Some points, each followed by its number:
(-2.331 -1.375 -1.326 -1.593 -0.296 -2.087 -1.533 0.445 -0.798 -0.892 -0.765 -1.330 -0.812 -1.313 -0.174 -0.262 -0.176 -1.750 1.571 -1.740 0.330 1.770 -0.737 -1.236) 0
(0.563 0.204 1.475 0.886 -0.739 0.706 0.215 -0.703 0.723 -0.511 0.573 0.586 -0.215 0.973 -0.168 -0.468 0.177 -0.240 -0.654 -0.040 -0.303 -1.521 0.289 0.776) 1
(-1.855 -0.991 -0.097 -2.097 1.176 -1.562 -0.904 -0.863 1.450 -1.179 -0.878 -0.816 -0.609 -1.978 -1.590 1.051 -1.051 -1.783 -0.282 1.198 -0.192 -0.126 -0.985 -1.556) 2
(0.286 -0.250 0.971 0.212 -0.198 0.290 -0.052 -1.076 1.368 -0.743 0.460 0.562 -0.079 0.163 -0.692 0.458 -0.258 -0.207 -1.334 0.586 -0.188 -1.571 -0.494 0.869) 3
(-2.277 -1.393 -1.376 -1.517 -0.363 -2.071 -1.466 0.521 -0.846 -0.812 -0.839 -1.253 -0.798 -1.289 -0.086 -0.190 -0.234 -1.693 1.543 -1.717 0.358 1.753 -0.737 -1.191) 4
(2.765 1.502 0.585 2.405 0.101 2.987 2.493 0.187 -0.776 1.911 0.813 0.894 1.425 3.022 1.219 -0.690 1.470 2.392 0.162 1.683 0.310 -0.192 0.772 0.960) 5
(1.325 0.826 0.224 1.424 -0.269 1.350 1.094 -0.314 -1.334 0.437 0.141 -0.227 0.698 1.606 0.774 -1.183 1.602 1.106 1.232 0.108 0.594 0.823 -0.201 0.310) 6
(1.684 1.089 0.362 1.646 -0.334 1.421 1.275 -0.130 -0.515 1.011 0.372 0.452 0.852 1.469 1.151 -0.443 0.394 1.404 -0.408 0.471 -0.186 -0.370 0.779 1.272) 7
(-1.521 -1.038 -1.839 -2.091 0.014 -2.762 -1.764 2.248 -1.233 0.365 -0.658 0.296 -0.465 -2.170 1.251 0.429 -1.474 -0.769 0.809 -2.293 0.096 1.494 0.552 -0.985) 8
(0.474 0.267 0.234 0.616 0.277 0.757 0.565 -0.943 -0.786 0.175 -0.282 -1.016 0.212 0.575 0.424 -1.117 1.530 0.537 1.974 -0.349 0.206 1.243 -1.238 0.090) 9
(0.177 0.792 -0.406 0.115 0.752 0.588 0.654 0.409 -0.120 1.027 0.087 -0.144 0.759 -0.026 0.531 0.186 -0.283 1.035 0.032 0.951 0.261 0.191 0.381 -0.671) 10
(0.645 -0.173 0.961 0.670 -0.392 0.677 0.314 -1.049 1.184 0.041 0.157 0.725 -0.046 0.434 -0.480 0.419 -0.100 0.239 -1.267 0.728 -0.406 -1.264 -0.148 0.729) 11
(0.794 0.276 0.694 1.516 -1.175 0.359 -0.183 -0.038 0.154 -0.870 0.925 0.559 -0.189 0.698 -0.788 -0.147 0.323 0.251 -1.253 -0.995 -0.261 -0.900 0.512 1.443) 12
(-2.385 -1.039 -0.629 -2.403 1.050 -1.837 -1.269 -0.926 1.147 -1.303 -0.929 -1.210 -1.007 -2.473 -1.759 1.069 -1.163 -1.910 -0.065 0.756 -0.322 0.143 -1.041 -1.621) 13
(-1.195 -0.421 -0.429 -0.376 -0.206 -1.197 -0.835 -0.019 -0.955 -0.533 -0.607 -1.254 -0.628 -0.305 0.062 -0.834 0.559 -1.027 1.818 -1.269 0.242 1.637 -0.829 -1.291) 14
(0.748 0.598 -0.546 0.485 0.726 0.505 1.121 0.998 -0.564 1.747 -0.057 0.488 0.931 0.491 1.714 0.269 -0.085 1.659 0.477 0.672 0.148 0.528 0.386 -0.314) 15
(-1.007 -0.225 -2.051 -1.305 0.129 -1.692 -1.124 2.215 -1.007 0.720 -0.443 0.425 -0.103 -1.447 1.338 0.598 -1.259 -0.008 0.768 -1.504 0.311 1.150 0.775 -0.454) 16
(1.606 0.418 1.185 1.448 -0.522 1.416 0.801 -0.538 0.115 0.262 0.960 0.720 0.130 1.840 0.390 -0.806 1.157 0.703 -0.413 0.228 -0.116 -1.106 0.328 1.166) 17
(0.194 -0.104 1.567 0.427 -0.425 0.512 -0.052 -0.865 1.166 -0.636 0.591 0.492 -0.605 0.685 -0.550 -0.573 -0.161 -0.338 -1.038 0.113 -0.158 -1.759 -0.128 0.724) 18
(-0.955 -0.579 1.690 -0.876 -0.581 -0.481 -0.811 -1.313 2.088 -1.891 0.354 0.011 -1.236 -1.162 -2.038 -0.215 -0.401 -1.605 -1.673 -0.446 -0.726 -2.008 -0.373 0.150) 19
(-0.166 -0.248 1.002 0.110 -0.056 -0.192 -0.369 -1.223 1.518 -0.954 0.285 0.348 -0.424 -0.358 -0.853 0.652 -0.715 -0.385 -1.478 0.457 -0.453 -1.725 -0.209 0.780) 20
(0.954 0.723 -0.522 0.644 0.825 0.721 1.386 1.071 -0.504 1.942 0.022 0.646 1.051 0.677 1.782 0.368 -0.107 1.897 0.325 0.929 0.140 0.408 0.593 -0.241) 21
(1.704 0.915 0.396 1.780 -0.746 1.560 0.961 0.248 -0.827 0.653 0.571 0.635 0.634 2.400 0.420 -0.716 1.278 1.325 0.267 -0.037 -0.017 0.069 0.269 1.017) 22
(-0.965 -0.876 1.815 -1.144 -0.568 -0.713 -1.048 -1.282 2.077 -1.912 0.460 0.340 -1.506 -0.991 -2.394 -0.085 -0.646 -1.978 -1.709 -0.505 -0.623 -2.295 -0.589 0.191) 23
(2.624 1.431 0.540 2.302 0.072 2.823 2.355 0.159 -0.808 1.799 0.746 0.818 1.367 2.871 1.205 -0.710 1.468 2.298 0.263 1.533 0.305 -0.084 0.689 0.912) 24
(-0.104 0.349 0.449 -0.052 0.970 0.364 0.183 -0.457 0.869 0.112 0.041 -0.007 0.219 -0.214 -0.012 0.250 -0.461 0.280 -0.258 1.152 -0.010 -0.652 -0.333 -0.436) 25
(-1.456 -0.759 -1.533 -1.525 0.272 -1.969 -1.066 1.985 -0.942 0.392 -0.307 -0.009 -0.580 -1.382 0.208 0.913 -1.036 -0.834 0.633 -0.817 0.059 1.148 0.773 -0.564) 26
(-1.710 -1.050 -2.167 -2.200 0.202 -2.837 -1.867 2.525 -1.049 0.606 -0.270 0.364 -0.329 -1.931 1.281 0.664 -1.682 -0.572 0.848 -2.320 0.215 1.273 0.698 -0.807) 27
(0.270 -0.018 1.358 0.418 -0.781 0.381 -0.306 -0.923 1.100 -0.959 0.399 0.526 -0.592 0.361 -0.477 -0.307 0.049 -0.506 -0.930 0.059 -0.231 -1.631 0.040 1.067) 28
(1.386 0.664 0.698 1.683 -0.487 1.122 0.666 0.111 -0.135 -0.031 0.937 0.566 0.169 1.335 0.414 -0.419 0.508 0.591 -0.514 -0.326 -0.050 -0.478 0.804 1.579) 29
(-1.369 -0.346 -0.083 -1.409 1.108 -0.602 -0.574 -0.904 0.895 -0.796 -0.683 -1.065 -0.205 -1.146 -1.277 0.741 -0.378 -0.634 -0.407 1.187 -0.035 -0.158 -0.846 -1.122) 30
(-0.648 -0.674 1.545 -0.831 -0.790 -0.219 -0.919 -1.333 1.768 -1.987 0.358 0.009 -1.134 -1.015 -2.142 -0.288 -0.147 -1.727 -1.374 -0.561 -0.413 -1.873 -0.481 -0.069) 31
(0.004 -0.037 -0.280 -0.072 0.804 0.107 0.583 -0.356 0.808 0.515 -0.399 -0.165 0.319 -0.171 0.207 0.976 -0.611 0.116 -0.285 1.665 0.163 -0.658 -0.343 -0.731) 32
(-1.190 -0.336 -0.109 -1.189 0.753 -0.806 -0.271 -0.896 0.791 -0.699 -0.714 -1.230 -0.385 -1.005 -0.799 0.311 -0.034 -0.932 0.234 0.867 -0.030 0.254 -0.640 -1.119) 33
(2.500 1.684 0.374 2.232 0.172 2.771 2.468 0.398 -0.578 2.049 0.354 0.596 1.378 2.532 1.259 -0.430 1.359 2.422 0.277 1.573 0.457 -0.113 1.010 0.567) 34
(1.153 0.728 0.026 0.835 -0.103 0.752 0.701 0.048 -1.075 0.756 -0.321 -0.207 0.565 1.056 0.867 -0.700 1.195 1.022 1.555 -0.173 0.322 0.824 -0.425 0.372) 35
(-1.493 -0.696 -1.780 -2.004 0.142 -2.429 -1.433 2.148 -1.292 0.536 -0.308 0.428 -0.283 -1.712 1.256 0.467 -1.393 -0.574 0.628 -1.629 -0.117 1.302 0.860 -0.502) 36
(0.723 1.197 -0.004 0.978 0.633 1.386 1.246 -0.136 0.019 1.278 -0.051 0.104 1.099 0.830 1.065 0.250 0.351 1.540 0.262 1.262 0.033 0.153 0.147 -0.125) 37
(0.155 0.301 0.116 0.249 0.246 0.277 0.270 -0.814 -0.676 -0.088 -0.697 -1.176 0.263 0.225 0.177 -0.533 1.209 0.058 1.635 -0.098 0.409 1.121 -1.297 -0.567) 38
(2.237 1.013 0.982 2.014 -0.409 2.281 1.588 -0.312 0.090 1.042 0.791 0.926 0.690 2.431 0.912 -0.573 0.886 1.538 -0.387 1.068 -0.062 -0.906 0.691 1.076) 39
(-1.039 -0.381 1.021 -0.990 0.609 -0.165 -0.333 -1.290 1.818 -1.870 0.407 -0.605 -0.700 -0.883 -1.873 0.031 -0.078 -1.356 -0.866 0.353 -0.342 -1.043 -0.571 -0.303) 40
(-0.415 -0.127 -0.200 -0.046 0.978 0.086 0.386 -0.306 0.989 0.106 -0.350 -0.795 0.046 -0.568 -0.185 1.062 -0.880 -0.121 -0.742 2.010 0.104 -0.674 -0.105 -0.769) 41
(-1.818 -0.971 -1.497 -2.218 -0.216 -2.653 -2.106 1.964 -0.816 -0.162 -0.388 0.272 -0.556 -2.046 1.050 0.262 -1.411 -1.349 0.790 -2.119 -0.015 0.852 0.488 -0.997) 42
Which point above is nearest to each new point by angle? Its number follows each.
(0.658 0.019 1.613 0.631 -0.805 0.724 0.289 -0.650 0.888 -0.339 0.900 0.572 -0.419 0.819 -0.324 -0.701 0.176 -0.146 -0.770 -0.012 -0.312 -1.339 0.263 0.568) 1
(1.050 0.425 0.590 1.049 -0.231 0.725 0.550 0.090 0.041 0.133 0.574 0.628 0.649 0.824 0.736 -0.494 0.414 0.517 -0.386 -0.404 -0.060 -0.176 0.612 1.319) 29
(-0.315 0.168 -0.249 -0.496 1.080 -0.174 0.078 -0.377 0.840 0.298 -0.210 -0.474 0.452 -1.065 -0.197 0.766 -0.678 -0.053 -0.405 1.207 -0.035 -0.095 -0.166 -0.894) 41
(0.739 0.353 1.436 0.215 0.187 1.347 0.709 -0.735 1.099 -0.310 0.180 0.012 -0.348 0.201 -0.987 -0.201 0.523 0.066 -0.484 0.929 -0.254 -0.873 -0.297 0.144) 11
(0.527 0.555 -0.065 0.429 -0.075 1.010 0.766 -0.561 -0.920 0.286 -0.637 -0.711 0.324 0.508 0.459 -0.965 1.501 0.747 1.695 -0.462 0.264 1.100 -1.187 -0.064) 9
(0.383 0.355 1.178 0.785 -0.036 0.716 0.242 -1.286 0.983 -0.278 0.386 0.307 -0.025 0.177 -0.053 -0.137 -0.062 0.314 -0.729 0.544 -0.312 -1.094 -0.236 0.411) 11
(1.111 0.231 0.254 1.553 -0.808 0.496 0.030 0.149 -0.023 -0.508 1.052 0.346 0.347 1.135 -0.271 -0.455 0.407 0.476 -1.102 -0.790 -0.489 -0.694 0.493 1.811) 12
(0.244 0.749 -0.313 0.173 0.731 0.652 0.685 0.337 -0.031 0.938 0.080 -0.146 0.692 0.014 0.420 0.197 -0.242 0.987 -0.061 1.035 0.240 0.066 0.342 -0.624) 10
(1.317 0.611 0.178 2.100 -0.406 1.125 0.588 0.459 -0.527 0.138 1.075 0.684 0.528 1.552 0.488 -0.379 0.588 1.306 -0.266 -0.021 -0.052 -0.409 0.938 1.719) 29
(2.377 0.891 0.895 1.845 -0.575 2.596 1.747 -0.201 -0.249 1.132 0.829 0.764 1.029 2.605 0.827 -0.548 1.116 1.782 -0.306 0.953 0.086 -0.917 0.932 0.920) 39
(-0.578 0.014 0.167 -0.335 0.916 0.070 0.362 -0.401 1.001 -0.175 -0.334 -0.587 -0.238 -0.418 -1.053 0.974 -0.448 0.044 -0.770 1.896 0.043 -0.721 0.090 -0.953) 41
(1.343 0.823 0.175 1.522 -0.376 1.253 0.978 -0.178 -1.454 0.370 0.208 -0.146 0.677 1.659 0.792 -1.253 1.571 1.086 1.225 -0.104 0.590 0.861 -0.110 0.459) 6
(0.606 0.304 0.481 1.149 0.087 0.760 0.500 -0.485 0.661 -0.392 0.396 0.283 0.088 0.569 -0.802 0.485 -0.226 0.679 -0.910 0.922 0.042 -1.311 0.225 0.735) 11
(-1.435 -0.734 -1.405 -1.531 0.343 -1.852 -1.038 1.734 -0.748 0.300 -0.327 -0.088 -0.545 -1.388 0.104 0.897 -1.015 -0.833 0.557 -0.644 0.063 1.030 0.624 -0.609) 26
(1.534 1.114 0.096 1.526 -0.520 1.273 0.992 0.190 -1.267 0.668 0.103 0.092 0.666 1.984 0.744 -1.040 1.278 1.207 0.950 0.182 0.362 0.926 0.115 0.731) 6
(1.410 0.432 0.648 1.577 -0.741 0.841 0.536 0.111 -0.061 -0.266 0.892 0.530 0.527 1.234 -0.038 -0.455 0.562 0.722 -0.593 -0.396 -0.336 -0.801 0.440 1.543) 29
(0.638 0.482 1.370 0.399 -0.572 1.259 0.496 -0.614 0.576 -0.274 0.616 0.068 -0.060 0.974 -0.351 -0.517 0.763 0.134 -0.339 0.125 -0.224 -1.063 -0.067 0.609) 1
(0.598 0.540 -0.225 0.658 -0.059 0.736 0.568 -0.367 -0.717 0.616 -0.673 -1.203 0.058 0.529 0.686 -0.717 1.324 0.659 1.766 -0.379 0.193 1.315 -1.321 -0.233) 9
(0.901 0.486 0.016 1.474 -0.231 1.223 0.606 -0.332 -1.312 0.217 0.034 -0.517 0.443 1.423 0.513 -1.231 1.734 0.751 1.134 -0.256 0.484 0.985 -0.825 0.361) 6
(-0.135 -0.176 0.980 0.124 0.042 -0.103 -0.295 -1.180 1.478 -0.855 0.273 0.320 -0.353 -0.318 -0.779 0.607 -0.680 -0.300 -1.378 0.545 -0.413 -1.649 -0.226 0.683) 20
(0.883 0.300 1.495 0.900 -0.412 0.964 0.576 -0.809 0.830 -0.083 0.487 0.700 0.031 0.990 -0.123 -0.555 0.238 0.295 -0.754 0.353 -0.096 -1.394 0.048 0.566) 1
(-0.479 0.092 0.054 -0.011 0.922 -0.030 0.276 -0.478 0.757 -0.158 -0.154 -0.554 0.093 -0.617 -0.680 0.999 -0.631 -0.266 -0.841 1.782 -0.021 -0.686 -0.369 -0.746) 41
(1.990 1.088 0.641 1.914 -0.367 1.853 1.549 -0.018 -1.048 0.811 0.657 0.150 0.872 2.502 0.283 -0.985 1.600 1.635 0.471 0.311 0.099 0.516 0.466 1.410) 22
(0.463 0.359 1.375 0.223 -0.529 1.100 0.363 -0.682 0.748 -0.468 0.589 0.030 -0.166 0.773 -0.558 -0.484 0.677 -0.058 -0.452 0.098 -0.267 -1.106 -0.122 0.538) 1
(1.563 0.528 1.079 0.765 0.176 1.987 1.763 -0.883 0.634 0.586 0.346 0.051 0.441 0.886 -0.178 0.089 0.799 0.794 -0.897 1.837 -0.024 -1.045 0.215 0.035) 39
(-1.096 0.070 0.852 -0.671 1.238 0.208 -0.014 -1.430 1.430 -1.433 0.200 -0.840 -0.197 -0.805 -1.879 -0.145 0.024 -1.004 -0.408 0.523 -0.115 -0.701 -0.931 -0.583) 40
(0.363 0.250 1.160 0.315 0.462 0.478 0.159 -1.123 1.234 -0.380 0.575 0.111 -0.128 -0.106 -0.200 0.280 -0.201 0.038 -0.421 1.265 -0.116 -1.523 -0.253 0.480) 3
(-4.051 -2.011 -3.121 -3.976 -0.479 -5.398 -3.982 2.833 -1.348 -0.849 -0.761 0.177 -1.798 -3.720 0.407 0.690 -2.640 -2.677 0.784 -3.621 -0.045 1.699 0.856 -1.539) 42
(0.575 0.436 0.422 0.304 0.803 1.454 1.163 -0.771 0.920 -0.016 -0.152 -0.633 0.071 0.011 -0.746 0.361 0.351 0.380 -0.834 2.147 -0.100 -0.519 0.002 -0.379) 25
(1.385 0.675 0.596 1.704 -0.438 1.143 0.718 0.111 -0.171 0.004 0.902 0.502 0.214 1.327 0.450 -0.371 0.503 0.634 -0.533 -0.214 -0.033 -0.433 0.829 1.535) 29
(0.009 -0.203 0.991 0.097 -0.581 0.038 -0.436 -1.083 1.163 -0.591 0.268 0.371 -0.472 -0.057 -0.320 -0.233 -0.285 -0.283 -0.859 -0.034 -0.134 -1.329 -0.085 0.848) 28
(0.023 0.310 0.014 -0.547 0.910 0.748 0.413 -0.684 0.881 -0.103 0.083 -1.003 0.085 -0.147 -0.913 0.399 0.266 -0.368 -0.257 2.005 0.074 -0.254 -0.130 -0.816) 41
(-0.077 -0.218 -0.518 -0.003 0.003 -0.009 0.118 0.050 -1.010 0.449 -0.281 -1.204 -0.159 0.345 0.383 -0.551 0.842 -0.231 1.669 -0.246 0.305 1.304 -0.756 -0.762) 38
(0.007 0.423 0.796 -0.043 0.953 0.745 0.261 -1.123 1.038 -0.222 0.104 -0.157 0.135 -0.551 -0.020 -0.069 -0.326 -0.015 -0.455 1.344 -0.206 -0.926 -0.223 0.116) 25
(-0.194 -0.315 1.008 0.281 -0.332 -0.310 0.012 -0.987 1.673 -0.974 0.062 0.963 -0.349 -0.255 -1.029 0.591 -0.965 -0.289 -1.544 0.306 -0.499 -1.852 -0.191 0.758) 20
(-3.064 -1.769 -2.476 -3.477 -0.371 -4.353 -3.381 2.299 -1.257 -0.835 -0.469 0.379 -1.466 -2.765 0.111 0.496 -2.127 -2.366 0.449 -2.820 -0.166 1.295 0.924 -1.075) 42
(-3.316 -1.753 -2.298 -3.437 -0.401 -4.301 -3.244 2.214 -0.927 -0.961 -0.592 -0.037 -1.646 -2.947 -0.466 0.481 -2.115 -2.376 0.702 -3.032 -0.182 1.326 0.440 -1.052) 42
(1.461 0.449 1.400 1.204 -0.464 1.433 0.657 -0.667 0.356 0.305 0.816 0.488 0.063 1.366 0.450 -0.516 0.547 0.638 -0.421 0.246 -0.076 -1.240 0.301 1.158) 17
(-0.031 -0.034 -0.178 0.246 0.679 0.590 0.764 0.017 0.388 0.641 -0.501 -0.303 0.471 -0.037 0.317 0.673 -0.473 0.360 -0.187 1.502 0.226 -0.134 -0.310 -0.499) 32
(1.170 0.490 0.709 1.297 -0.234 0.981 0.707 -0.088 0.009 0.185 0.574 0.525 0.753 1.037 0.750 -0.561 0.598 0.609 -0.313 -0.334 -0.023 -0.160 0.462 1.293) 29
(1.603 1.136 0.047 1.599 -0.260 1.603 1.107 0.079 -1.265 0.842 0.393 0.209 0.829 2.340 0.270 -0.903 1.495 1.400 0.459 -0.055 0.274 0.464 0.247 1.004) 22
(-0.889 -0.197 -0.428 -0.243 0.064 -0.868 -0.300 0.339 -0.886 0.092 -0.048 -0.809 -0.021 0.079 0.321 -0.409 0.380 -0.426 1.556 -0.722 0.145 1.198 -0.454 -0.646) 14
(1.154 0.794 0.070 2.094 -0.585 0.835 0.548 0.323 -0.347 -0.004 0.562 0.535 0.459 1.320 -0.271 -0.223 0.300 0.934 -0.705 -0.306 0.054 -0.380 1.115 1.292) 29
(-1.516 -0.795 -0.052 -1.710 1.055 -1.249 -0.680 -0.764 1.234 -0.991 -0.744 -0.716 -0.483 -1.588 -1.391 0.895 -0.819 -1.477 -0.211 1.134 -0.152 -0.081 -0.824 -1.321) 2
(0.376 0.162 0.762 0.158 0.893 0.649 0.099 -1.071 1.267 -0.356 0.160 0.212 -0.013 -0.378 -0.236 0.127 -0.192 0.264 -0.678 1.506 -0.119 -1.018 -0.443 0.472) 25
(0.275 0.169 0.311 0.262 0.316 0.580 0.279 -0.838 -0.564 -0.584 -0.527 -1.182 0.053 0.408 0.164 -0.795 1.221 0.243 1.506 -0.234 0.421 1.065 -1.389 -0.534) 38
(1.451 0.597 0.627 1.236 0.409 1.768 1.521 -0.668 0.425 0.254 0.025 -0.173 0.497 0.805 -0.212 0.491 0.538 0.760 -0.730 2.159 -0.039 -1.116 0.195 0.335) 39
(-0.296 -0.288 1.035 -0.014 -0.210 0.094 -0.219 -1.137 1.380 -0.717 0.023 0.709 -0.480 -0.490 -0.958 0.394 -0.695 -0.201 -1.653 0.612 -0.483 -1.632 -0.479 0.625) 20
(1.417 0.395 0.694 1.588 -0.777 0.797 0.490 0.146 0.082 -0.331 0.964 0.603 0.512 1.191 -0.123 -0.373 0.455 0.684 -0.783 -0.427 -0.431 -0.971 0.503 1.660) 29
(0.194 0.754 -0.349 0.141 0.707 0.599 0.641 0.299 -0.190 0.919 0.063 -0.245 0.703 0.012 0.523 0.094 -0.130 0.972 0.177 0.832 0.260 0.269 0.218 -0.630) 10
(1.377 0.516 0.908 0.671 0.222 1.792 1.622 -0.738 0.561 0.596 0.303 0.019 0.467 0.786 -0.096 0.084 0.701 0.752 -0.767 1.699 -0.020 -0.876 0.211 -0.035) 39
(0.805 -0.122 1.069 0.910 -0.516 1.062 0.934 -0.824 0.793 -0.200 0.269 0.460 0.141 0.622 -0.756 0.175 -0.052 0.697 -1.431 0.673 -0.376 -1.494 -0.170 0.485) 11
(-1.388 -0.662 -0.648 -0.805 -0.140 -1.470 -1.167 -0.086 -1.056 -0.715 -0.238 -1.457 -0.493 -0.415 0.245 -0.740 0.409 -1.097 1.465 -1.288 0.325 1.433 -0.841 -1.305) 14
(2.087 0.900 0.978 1.884 -0.402 2.130 1.468 -0.381 0.195 0.948 0.729 0.908 0.619 2.241 0.779 -0.476 0.790 1.414 -0.470 1.038 -0.096 -0.941 0.610 1.045) 39
(0.498 0.750 0.314 -0.105 1.204 1.147 0.800 -0.521 0.444 0.536 0.218 -0.610 0.586 0.373 -0.308 0.308 0.416 0.199 -0.207 1.662 0.138 -0.291 -0.057 -0.464) 25
(-1.251 -0.583 -0.139 -1.565 1.137 -0.861 -0.728 -0.539 1.203 -0.500 -0.511 -0.391 -0.353 -1.606 -0.639 1.058 -0.875 -1.052 -0.388 1.153 -0.005 -0.256 -0.696 -0.841) 2
(-0.234 -0.585 0.590 -0.124 -0.566 -0.112 -0.247 -1.160 1.344 -1.040 -0.150 0.570 -0.651 -0.202 -1.435 0.758 -0.772 -0.626 -1.723 0.311 -0.404 -1.749 -0.391 0.330) 20
(1.555 1.053 0.173 1.861 -0.551 1.634 1.158 -0.240 -1.297 0.562 0.315 0.058 0.544 2.034 0.715 -1.007 1.696 1.340 1.303 0.151 0.661 0.859 0.127 0.893) 6
(0.014 0.291 0.018 -0.511 0.916 0.678 0.425 -0.647 0.879 -0.080 0.071 -0.966 0.075 -0.189 -0.847 0.451 0.178 -0.331 -0.291 2.009 0.068 -0.303 -0.125 -0.834) 41
(0.192 0.540 0.360 0.339 1.026 0.748 0.634 -0.762 0.787 0.600 -0.013 0.093 0.920 0.070 0.364 0.377 -0.227 0.842 -0.285 1.476 -0.159 -0.404 -0.146 -0.200) 25
(1.868 1.325 0.229 1.860 -0.235 1.958 1.374 -0.047 -1.239 0.974 0.474 0.210 0.958 2.676 0.279 -0.977 1.686 1.614 0.403 0.183 0.275 0.357 0.260 1.130) 22
(-0.619 -0.034 -0.234 0.106 0.109 -0.471 0.007 0.110 -0.844 0.176 -0.010 -0.893 0.133 0.415 0.350 -0.499 0.640 -0.207 1.633 -0.472 0.179 1.149 -0.553 -0.623) 14
(0.548 0.178 -0.108 0.240 -0.185 0.651 0.692 -0.532 -0.813 0.251 -0.372 -0.635 0.165 0.638 0.536 -1.049 1.445 0.458 1.660 -0.402 0.422 1.044 -1.040 -0.115) 9
(-0.035 -0.116 0.504 0.507 -0.295 -0.118 -0.376 -0.772 0.777 -0.812 0.373 0.485 -0.079 -0.136 -0.944 0.617 -0.862 -0.157 -1.318 -0.034 -0.044 -1.103 0.085 0.514) 20
(-0.333 -0.420 0.760 -0.275 -0.160 -0.426 -0.413 -0.901 1.215 -0.609 -0.005 0.561 -0.221 -0.757 -1.004 0.454 -0.668 -0.447 -1.207 0.482 -0.233 -1.238 -0.306 0.326) 20
(0.065 0.527 0.307 0.220 1.146 0.691 0.601 -0.819 0.850 0.633 -0.082 0.035 0.922 -0.045 0.318 0.472 -0.315 0.840 -0.265 1.632 -0.168 -0.406 -0.217 -0.370) 25
(0.014 0.470 0.307 0.102 1.135 0.591 0.545 -0.850 0.907 0.530 -0.113 0.034 0.831 -0.140 0.257 0.500 -0.371 0.732 -0.300 1.611 -0.166 -0.404 -0.256 -0.360) 25
(1.354 0.681 0.674 1.861 -0.413 1.799 1.352 -0.373 0.404 0.594 0.484 0.750 0.714 1.374 -0.127 -0.045 0.437 1.229 -1.071 0.730 -0.246 -0.973 0.238 0.634) 39
(-0.045 0.114 0.058 -0.070 0.885 0.023 0.552 -0.313 0.716 0.137 -0.083 -0.620 -0.009 -0.500 -0.083 0.818 -0.543 0.077 -0.412 1.874 0.069 -0.638 -0.184 -0.940) 41
(-1.775 -0.892 0.017 -1.985 1.163 -1.420 -0.850 -0.897 1.452 -1.212 -0.777 -0.821 -0.578 -1.868 -1.616 0.945 -0.961 -1.715 -0.297 1.160 -0.177 -0.194 -0.969 -1.457) 2
(0.597 -0.169 0.883 0.641 -0.295 0.658 0.318 -1.043 1.065 0.024 0.074 0.643 -0.059 0.394 -0.474 0.381 -0.053 0.224 -1.066 0.686 -0.353 -1.104 -0.242 0.714) 11
(1.997 1.092 0.643 1.937 -0.405 1.870 1.527 -0.013 -1.024 0.806 0.658 0.196 0.865 2.532 0.300 -0.976 1.596 1.632 0.453 0.295 0.088 0.465 0.445 1.391) 22
(0.883 0.415 0.319 1.329 -0.406 1.152 0.858 -0.082 0.270 0.411 0.367 0.679 0.459 0.919 -0.222 0.054 0.184 0.840 -0.948 0.393 -0.244 -0.721 0.312 0.491) 39
(-0.202 -0.352 1.054 -0.070 -0.193 -0.206 -0.251 -1.239 1.452 -0.696 0.049 0.592 -0.205 -0.595 -1.226 0.422 -0.577 -0.430 -1.390 0.759 -0.235 -1.500 -0.388 0.451) 20
(-0.545 -0.262 -0.340 -0.517 0.167 -0.438 -0.317 -0.200 -1.042 0.161 -0.715 -0.907 0.122 -0.087 1.140 -0.756 0.597 -0.248 1.705 -1.073 0.160 1.528 -1.138 -0.720) 14
(-3.483 -1.839 -2.401 -3.466 -0.415 -4.741 -3.588 2.119 -1.001 -1.536 -0.613 0.189 -1.684 -3.313 -0.580 0.627 -2.060 -2.712 0.513 -3.308 -0.231 1.587 0.304 -1.106) 42
(0.776 0.197 0.979 0.647 -0.168 1.253 0.875 -0.781 0.919 -0.253 0.117 0.199 -0.143 0.433 -0.981 0.433 0.048 0.040 -1.490 1.199 -0.251 -1.322 0.122 0.333) 11
(-1.017 0.142 -0.174 -1.301 0.807 -0.150 -0.186 -0.929 0.542 -0.501 -0.306 -1.471 -0.040 -0.824 -0.716 0.100 0.244 -0.707 0.716 0.531 0.153 0.327 -0.725 -1.013) 33
(1.222 0.763 0.181 1.322 -0.243 1.204 0.982 -0.292 -1.311 0.418 0.145 -0.215 0.664 1.491 0.780 -1.159 1.496 1.047 1.220 0.049 0.597 0.841 -0.232 0.264) 6
(0.547 0.620 -0.058 0.485 -0.009 1.048 0.815 -0.517 -0.830 0.387 -0.584 -0.630 0.399 0.539 0.517 -0.850 1.389 0.826 1.557 -0.298 0.242 1.008 -1.056 -0.068) 9
(0.622 0.198 0.028 0.319 -0.210 0.818 0.823 -0.765 -0.783 0.182 -0.401 -0.784 0.125 0.745 0.470 -1.165 1.651 0.464 1.736 -0.335 0.437 1.062 -1.232 -0.127) 9
(-0.276 0.437 0.576 -0.622 1.289 0.774 0.309 -0.908 1.190 -0.378 0.031 -0.942 0.051 -0.617 -0.911 0.085 0.048 -0.250 0.028 1.338 -0.066 -0.277 -0.391 -0.316) 25
(-0.099 -0.125 0.794 -0.361 0.594 0.267 0.217 -1.144 1.490 -1.112 0.266 -0.413 -0.420 -0.418 -1.466 -0.119 -0.118 -0.843 -0.739 0.877 -0.303 -0.779 -0.450 -0.274) 40
